The rows of Y fall into 3 groups, which share some directions, and each row is roughly a mix of its group's hidden directions.
Y, 95 rows:
[[-23 -27  32 -40 -41  -8  43   1 -24   5]
 [ 31   5 -40 -51 -18  -5  26  -5  30  29]
 [ 16 -42  40  34  13 -10  21  42 -12 -25]
 [-25  -9 -22  31  -7 -50  13  50 -12 -21]
 [  4  16 -75  -9  15  -2  21  28 -19 -18]
 [-26  43  -2 -22 -26  26  53  27 -13  -1]
 [-27   3  49  -3  25  26   0 -51 -16 -26]
 [-51  12   3  19  11  -8   5  -8  25 -63]
 [  9  32  16 -66 -28   4  12 -25 -26   7]
 [-21 -19  69  23 -17  -3   8   3 -25 -32]
 [ 24  -2 -54 -15 -28  48  26  10  -3  20]
 [ 28   4 -50  34  12  51   7 -18  -8  21]
 [-19  26  10  29  -8  13   0 -18 -53  52]
 [ -9  14   7 -61  21  -8   5 -16  -2  56]
 [-20  -8  50   3 -24  -2  22 -22 -47 -35]
 [ 21 -22 -20 -15  -9  10 -16  55 -30 -46]
 [ 22 -21  32  13 -22  -5  62 -35   9  15]
 [ 21  52  20   5 -11 -13  -7  -7  39  50]
 [-21  -5  53  12   0  -2  50  28  10 -34]
 [  3   9  83  -2  -6  11  -5  -8  27   1]
 [  8  19 -11 -29  23  13  64  32   9  28]
 [-17  29 -35 -33  29  39 -27  31  -4  24]
 [  9   9  29  -6 -45  -8   1   2 -61 -33]
 [-15 -45  63 -14 -17   7  11 -31   2 -12]
 [ 35  -5   3  28  21 -26 -12  28  21 -59]
 [-11   8  14  53  29   7 -49  33 -13 -18]
 [-21   6  -7 -25   7 -23  40 -19  33  57]
 [  3  28 -34  -4  32 -20 -58 -29  22   0]
 [  0  11 -26 -27  -7  13 -62  -4 -14  47]
 [ 12  52  55   0 -35  -8   7  -5 -28  -9]
 [ 42  13  21 -23 -40 -20 -27 -37  -4 -32]
 [  8 -43 -11   6 -13  19  22 -30 -51  38]
 [-14  -1  53  31   1 -25   1  37 -43  14]
 [-20  -3  45   8  29 -50 -35 -20  13 -21]
 [-14 -55  33 -29  10  28   8 -13  -4 -42]
 [-25 -37 -47  35  32   3 -24  13 -23 -16]
 [-11  -5 -29 -41  23  -3  55   2 -15 -40]
 [  5 -23  50 -33   3  35 -28 -27 -12 -31]
 [ 24  -6  19  34  19 -15 -15  67   8 -22]
 [ -9  -2  36  31  -6 -21 -31  -2 -45  47]
 [-52 -13  36  -3  21  27 -21 -39 -22 -14]
 [ 49 -16  -2   9 -32 -58  17  14  -4  21]
 [ 11 -17  29 -33 -11 -43  18 -15 -33  46]
 [-65   2 -10  24  26  29  32   2  24  -9]
 [-10 -43  -2  15  28   9 -40 -15  45  34]
 [-17 -30 -11 -40   1 -25   7 -50 -41  18]
 [ 24  -1  12   5 -43   1 -42  49  29  22]
 [-15  19 -37  11  21   6  18  20 -49 -49]
 [-33 -25  20  36  12 -26 -29   1 -16 -52]
 [ 25 -65  -2 -18 -22  17  31  -4  25 -23]
 [ 23  49  25 -51   1  23  28  -3  10 -22]
 [ 53  14   1   4 -34 -23  30  16   4 -46]
 [-42   2  10   8  20 -10  32 -39  55  -4]
 [ -2 -16 -34 -29 -14  17  47  -4 -51  20]
 [ 33  41 -13 -36  14  -2  21   0  55 -11]
 [ 13  43 -23 -47 -25  38 -30 -12  -4  12]
 [  8 -32  19  19 -35 -27 -38  -9 -53  -3]
 [ 18  -2 -22  12 -22  31  28  44 -44  32]
 [  9  33   1  -3 -51 -37  45  -6 -11  26]
 [-17 -16  63  -4  27  25  18   3  33 -27]
 [  1  37   3  43  32  -2 -23  34  39  23]
 [ 37   1  11  28 -50  -1   6 -18   3 -54]
 [ -3  37 -14  -1 -32  16   1  40 -38  47]
 [  1 -43  41  26  31 -44 -19  -6 -24  -8]
 [-17  17  22 -14  -7 -51 -50  16 -24  28]
 [-12  16 -51   2 -23  42 -19  14   0  47]
 [ 59   7  26 -16 -41  -4 -10 -28 -14 -27]
 [ 29 -57  -9  21  28 -19 -36 -30  -8   6]
 [-27   4  -6  24 -24  40 -38  -2 -28 -47]
 [-26   6  39 -20 -55   3  29  19 -22  25]
 [ -8   8  12  -2  14 -14  79  10  23 -22]
 [ -3 -11 -10   8 -15  21 -71   4 -43  10]
 [ -6 -16  62  45  17 -27 -26  -7   4  -6]
 [ -2 -43  41  24 -17  -4  11  -7 -59  -1]
 [  9  12 -11 -26  21 -46  -9  59 -26 -17]
 [ -9 -50  45 -13  13  16  -1 -10  51   7]
 [-12  21 -30  25 -24 -28  30  14 -56 -18]
 [-13 -37  58  30   3 -18  -7 -37 -18  12]
 [-21  12 -25  26   4   2  -9  51 -11 -58]
 [ 22 -21  -3  40 -38 -11 -56 -21  -4 -15]
 [  4  47  36  -8 -33 -20  42 -26   6  23]
 [  2 -12  19  51 -13 -23 -45  21  17  38]
 [ 33 -29  14  42 -41 -39  26  -2  -6 -15]
 [ -1 -42 -14 -43  20 -38 -12 -43   2 -20]
 [-18   2 -14  38  51   8 -34  -7  37  29]
 [  3 -10 -80 -14  -4 -15  15 -13  -6  25]
 [-36  20  45 -27 -23 -40  -1  27 -25  11]
 [ 26  -4  17  24 -24  33  30 -50  37  -8]
 [ 12 -25  29  11  18  -9  14  27  41 -57]
 [ 19  -4 -13 -35 -52   7 -27  21  48  10]
 [ 20   7 -66   4 -12 -25  -5  21  14  42]
 [ 13 -17  12 -34 -41 -26 -33  44  30   1]
 [ 22 -17  24 -44   1  18  -9 -20  56  27]
 [-47 -29  18   7   5   7 -28 -42 -17  41]
 [-19   0 -46  43 -30 -38  -1  23  29  -3]]
Here is one row of each group, with its name. Which group are the others in?
[  7  38  57  -5  -7   6  31  32   4 -33]
A
[-11   1 -40  16  17  39  24  46   3  39]
X
[-4 28 17 58  1 49 32  1 -9 11]
T

[ 13  22 -13 -57  -9 -33 -33   4 -17  37]
X
[ -4 -17  15 -39 -26 -17  35  57 -10 -19]
T
[-44   9   0 -26  -9 -12  63  -2  -9  33]
X
[  2 -25 -17  41   6  52 -42   4  -8  29]
X
[ 32  12 -38 -38  12  17   8  51  14 -24]
A
[ -2  19  14   3   7 -32  -9  72 -33   3]
T
[  6   1   5 -35  12  35 -10  -7 -43 -58]
A
[ 25 -55  -6  28  25  14   2 -49  11 -12]
T
[-16  29   9  18 -28 -22  39  -3 -56 -24]
A
